Where one turn sends some rows of the set: a few examples, then the rows asked:
ris: [  4   3  33   9 -16   5  15   5   0 -13  -6  -7   6   4  11   3  -3  23
 -12   8  -4  -1  -9   7  15   5   7  -2  -1  -8 -40 -28]
dop: [  8  -8  31  11  -3   5  17  -1  -1 -23  -8  -7  12   7  14   2  -8  23
  -9   4  -9   9  -4  -6   7  16  -1  -4  -4  -7 -39 -20]
pek: [ 14 -14  23   4  -1   8  -4 -20   4  27  -8  12  -5  12  -4  -8   5  25
   4  -2 -23   2  -5 -10   9   4 -11  -2 -22 -11  20 -13]
Kasek: [  6   3  26   1  -3   4   3   5  23  10   2  12  17 -22 -16  28  15   0
  18  -2 -24  21 -21  -6  13  -9   4  19  -6 -10 -10 -14]
dud: [ 20 -22  -3   9 -11   3  20  -1  11  -3  -4   1  -1  17  15  -7  15  -1
   5  -6   0   6 -10  -8  17  37  29   9  -2   3 -15 -20]
bes: [  0  -4   2  -8  -1  17  -4   0  22   0  -2   3  -7   8  24   2 -10  15
  -6   4 -16 -22  -9   7  22  11   7  14 -23 -18   4 -17]
sek: [  9  -5  22   2   5  10   0   5  22   1   7  16  21 -14 -12  22  12  18
  19   0 -28  20 -26 -20   2 -10  -3  21  -5 -11 -13  -6]
vor: [ 17   1  10   6  -7   6   2   6  30   8   8  16  24  -6  -5  13  26   4
  27   3 -22  22 -23 -12   6  -8   0  23  -1  -4  -5   0]
pakag: [  3 -10  25  13   9   1  17   0   2 -14 -10  -9   8   8   0   6  -9  30
  -6   6  -9   2  -1   0   7   7  11  -5 -20 -15 -38 -24]
zipid: [  6   7  31  -7   7   7  -1   9  15  -8  -3   5   7 -20  -8  28   8  11
   4   3 -22  15 -21 -15  13  -4  20  24 -13 -12 -22 -24]
Tute: [ 17 -23   9  13 -13   0  21   0   0  -1 -12  -1 -12   8  17  -5   5  10
  -9  -9  -6   3 -19 -12  23  27  27  10 -10   5 -18 -26]
romar: [  4 -10   2  -9  10  14  -3  -3  22  -7  -7   3  -1   9  26   0 -13  13
  -2  -1 -19 -14  -5  -3  18  19   4  13 -27 -17   5 -13]
Kede: [ 21  -6  25  -7  -3  10 -19 -13  -2  27 -18  10   2  13   1  -6  13  16
   5  -5 -14   1  -8  -8  10   6   4   3 -20  -8  19 -18]
fasi: [ -2  -7   5  -5  -1  14   8  -8  22  -8  -2   3  -7   4  27   1 -15   8
  -9   1 -22 -10  -4   0  24  20  -8   9 -19 -14   7 -14]
Sugu: [  4  -1   7 -10  -8  18  -5   0  20  -7  -4   5  -2   7  34  -1  -9   6
 -10   0 -15 -15  -9   3  24  19   0  14 -12 -10   5 -15]
zafu: [  5   4  34  -5   3   6  10   4  15 -15  -2   5   8 -24  -2  27   4   4
   2   1 -27  23 -14 -20  15   7   5  22  -8  -8 -20 -20]
Mav: [  4   0  26   3  -1   2   7   1  23   8   1  12  18 -23 -16  28  13  -2
  18  -3 -28  23 -18  -9  12  -4  -2  17  -8 -10 -10 -12]
Reze: [  6 -31  -9  22 -12   8  30  -4  22   4  13   5  -2  18   6 -13   9  20
   5  -1  -2   3  -9  -7  14  12  17  10 -12  -6 -20  -3]
zun: [  6  -1  25  -3   1   3   9  -3  21   5  -1  12  19 -25 -15  26  13  -4
  16  -1 -24  26 -19 -14   9  -1  -1  17  -6  -9 -12 -15]
gugo: [ 13 -24  -3  10 -14   5  23  -2  16   0  -2   2   8  11  14 -12  15  -4
   3  -8   7  11  -7  -5  17  28  26  11  -5   2 -19  -6]
Kovi: [  9   1  26   6  -3  10  -1   7  21   0   8  17  22 -12  -6  22  14  10
  20  -4 -29  22 -26 -18   7  -9  -5  22   1  -7 -11  -5]
zul: [  9 -27  -9  22 -10   7  30  -4  19   4  13   5 -14  22   4  -7   8  23
   7   1  -9  -2 -13  -9  17  19  17   5  -8  -4 -16 -16]
Niki: [ 24   0  30  -6  -6   4  -9 -18   7  17  -3   5   6  19  10 -17   6  15
  -1   5  -3   9  11   7   2  14   0  -1 -10  -4  15 -11]
lim: [ 19  -2  27   0  -6   5  -2 -21  10  20   4   7   0  20   6 -18   3  25
  -1   9  -9   7  10   7   3   9  -7  -3 -12  -7  15  -9]
desid: [  8  -1  28   6   0   7   1  10   1 -15  -9  -7  11  13   8   5  -2  32
  -6   7  -2  -5  -9   2   7   2  21   1 -11 -11 -40 -25]
Tadep: [ 20 -23  -7   8  -5   5  12   2  13   2  -4   0   0  20   9  -4  15   4
   9  -5   2   1 -11  -7  16  31  39  10  -8  -1 -16 -21]
Rese: [ 14 -30   5  22  -9   4  25  -2   5  -1  -1   3 -16  15  13  -5  -1  29
  -5  -7 -12  -3 -21 -16  20  18  19   8 -14   2 -19 -20]
Roli: [ 16  -3  19  -4 -14   1   9 -16  13   1  -3  -4   8  26  -2  -5  -5  34
  -2   7 -11  11  20  10  -4   2  -1  -6 -12 -19  -8  -6]
butu: [ 13 -25  -7   9  -7   5  14   3  17   4  -4   0   7  15   7  -9  17   3
   7  -7   9   4  -8  -2  15  21  39  13 -16  -3 -20  -8]
luz: [ 12   0  10   5  -7   0  15  -3  32  12   6  14  20 -15 -11  17  23  -5
  25   3 -23  25 -17  -7   9  -5  -1  18  -4  -7  -5  -7]
Zuf: [ 15 -22   7  20 -17   6  19   3   3   2   1   4 -18  15  13  -6   3  28
  -6  -5  -8  -8 -26 -12  23  13  24  10 -10   1 -20 -23]
lof: [  9   2  26   1  -6  13   1   5  20   0  10  17  20 -16  -6  20  14  13
  17   1 -26  18 -28 -20   6 -11  -7  21   3  -7 -13  -7]
mag: [ 23   2  19 -13 -14   2  -5  -8   9   1 -11  -5  14  26   2  -4   1  27
  -1   5  -3   9  17  13  -4   4  13  -1 -10 -15 -10  -8]
limi: [ 16  -4   8   7   0   5   4   1  30   6   8  16  26  -7  -7  14  22   6
  29   2 -24  24 -19 -15   3  -5   1  21  -5  -6  -5   2]
nad: [ 12 -18  -6  20 -20  10  25   0  19   7  14   6 -14  21   7  -8  12  22
   4   3  -6  -8 -19  -3  20  16  20   8  -1  -2 -18 -20]
digod: [ 18   0  28   0  -8   5  -5 -19   9  22   5   7  -1  22   6 -18   4  26
   0   9  -7   5   8   9   3   6  -4  -3 -12  -7  14 -10]
Nakag: [ 20   1  23 -10 -18   0   5 -15   8  -4 -10  -4  14  21   8  -6  -2  21
  -4   4  -7  16  21   7  -4  13  -2  -4  -2 -11  -8  -6]
rudop: [  9  -1  24   5   2   8  -3   7  22   1   7  15  22 -11 -12  24  13  13
  23  -5 -29  20 -25 -18   6  -9   1  21  -6  -8 -10  -4]
tovin: [  7 -22  -6  19 -25  11  25   2  22   8  15   7  -3  17  10 -14  14  18
   2   0   4  -3 -16  -2  17   7  21  11  -5  -3 -21  -6]
Beli: [ 18 -27   6  12  -6  -1  16   1   1   1 -13  -2 -11  11  10  -2   4  14
  -4  -8  -4  -1 -18 -11  21  23  34  10 -18   2 -19 -28]
ribol: [ 24  -2  29  -6  -1   4  -9 -19   7  17  -4   6   6  21   8 -16   4  17
   0   5  -5   9  12   6   2  15   2  -1 -14  -6  14 -10]
rav: [  4  10  34   0  -6  13   6  10  17 -11  10   9   1 -18   0  24   6  20
   1   7 -26  13 -26 -19  14  -9   3  23  -3  -8 -22 -18]
gon: [  3   0  28   1  11  10   8   5  18 -12   8   7   3 -16  -8  27   1  24
   5   5 -32  17 -19 -23  10  -6   4  21 -16 -13 -21 -16]
Nizim: [ 13   1   9   4  -4   0  10   0  32  15   5  13  20 -13 -16  17  24  -1
  26   6 -21  21 -17  -5   8  -9   4  20  -9  -9  -6  -7]
bef: [ 17 -10  28  -4  -6   7  -6 -19  -2  19 -16  11   2   9   8 -10   9   7
   1  -7 -19  10  -4 -13  10  17 -12   1 -11  -3  22 -14]
zif: [ 17   7  21  -7 -28   4   5 -12  11   5  -2  -2   6  23   4  -6   1  30
  -6   9  -5   6  14  16   0  -1   0  -2  -2 -14  -9  -8]
Gogu: [ 15  -3  26   1 -18  12  -6 -15   2  27  -7  14  -7  11   5  -9  11  19
  -1  -1 -19  -1 -11  -6  15   0 -13   1  -8  -5  20 -16]
Nir: [  7   3  25  -5  -1   4   3   2  21  10   0  12  19 -24 -18  26  16   0
  16   1 -20  20 -22  -7  10  -7   6  19  -7 -12 -14 -18]

Beli turns into Zuf
zafu turns into gon
Now find these:
Mav turns into rudop
Nir turns into lof
tovin turns into gugo
pek turns into Kede
limi turns into Nizim
bes turns into Sugu
dud turns into zul
Nakag turns into Roli
desid turns into ris

Where one turn sends some rows of the set: a few examples, then the rows asked:
Rimi: [  9 -37 -11  -3   9   6   8  11   7 -10   0  -1   5  -8]
kos: [  9  11  -1   9   7   8  -5   5  -4  -7  -3 -26  26   9]
segor: [ -2 -27 -10  -7   8   2   4   8   0 -17  23   2   2  -3]
Zefuf: [  5 -16  -5 -16  10   2   8  21   8  16 -20  -6  26  19]
gulu: [ 12   2 -14   3  17  -8  10  15   1  18  12  -1  -4   7]
Zozul: [-20  -6   3  -8   1  23  -7  20  -8  -5 -21  -6   3  -1]
Sefa: [-19   2  -8   2   4  25 -10  12 -14 -16   4  -9  -2   5]
tizep: [ 8  7 12 -7 -3  0  9 20  0 -8 -6  0 26 25]
Kav: [-19 -13  -9  16  11  -3 -10   0  -7  11   2   3  29  10]
purit: [-4 11 -9 -4 12 -5  5 11 -1 22 20 -1  0  4]
fizi: [-17  -3 -13  -7  -4  31  -4  18 -10   2 -14  -5  10  -7]
sozev: [ -3 -24  -8  14  15 -14   0  13  -6   5  -3  13  22  20]
muma: [13 11 -3 10 -2 13 10  8  4 -9  0 -6 27 23]
zasos: [-18 -20  -6 -12  -2  14   2   3   4  -6  18   3  13  -9]
geto: [  2  -7 -15   8   8  20   3  19  -9 -24   0   2  -9  18]
Vube: [-5  7 -6 -5  7  2  7 12  6 32  3  0  7  0]
rivo: [-12 -22  -4  12  14 -11  -7  10  -5  13 -12   4  27  10]
dolev: [ -8 -30  -7  -7   0  17   6   5  13   2  -4   1  14 -14]
dis: [-11 -15 -13  19  12  -7  -3   4  -8   3  11  12  24  21]
goze: [  0 -16  -4  -3   4  18   6  29  -3 -12 -25   6  -4  12]
vabe: [-14   4 -18  -6  -2  24  -2  19 -19 -13  14   2   3   6]
lek: [  8 -12 -18  -5   6  11   4  31 -17 -20   1   4  -6  12]
vetu: [-17   0  -4 -18   8   8  -8   8  -1  17   0 -18  31   9]
vovo: [  5   7  14  -7   5  -6  -5  18  -7  -6  -9 -19  24  10]
sesod: [  6 -17 -14  -6   4  18   2  30 -10  -4 -25  -3   2  -2]
zove: [ 10  -1 -10   1  13  -3  13  15   8  28  -4   0   1   2]
rud: [ 19 -13 -20  -2  16   0  11  16   3  -3   4  -4  17  32]
napof: [ -3   3 -19  -5  15   6  -4   4  -7  -2  24 -16  21  22]

segor turns into zasos
muma turns into kos
Now find these:
napof turns into vetu
sozev turns into dis
gulu turns into purit
goze turns into geto
vabe turns into fizi

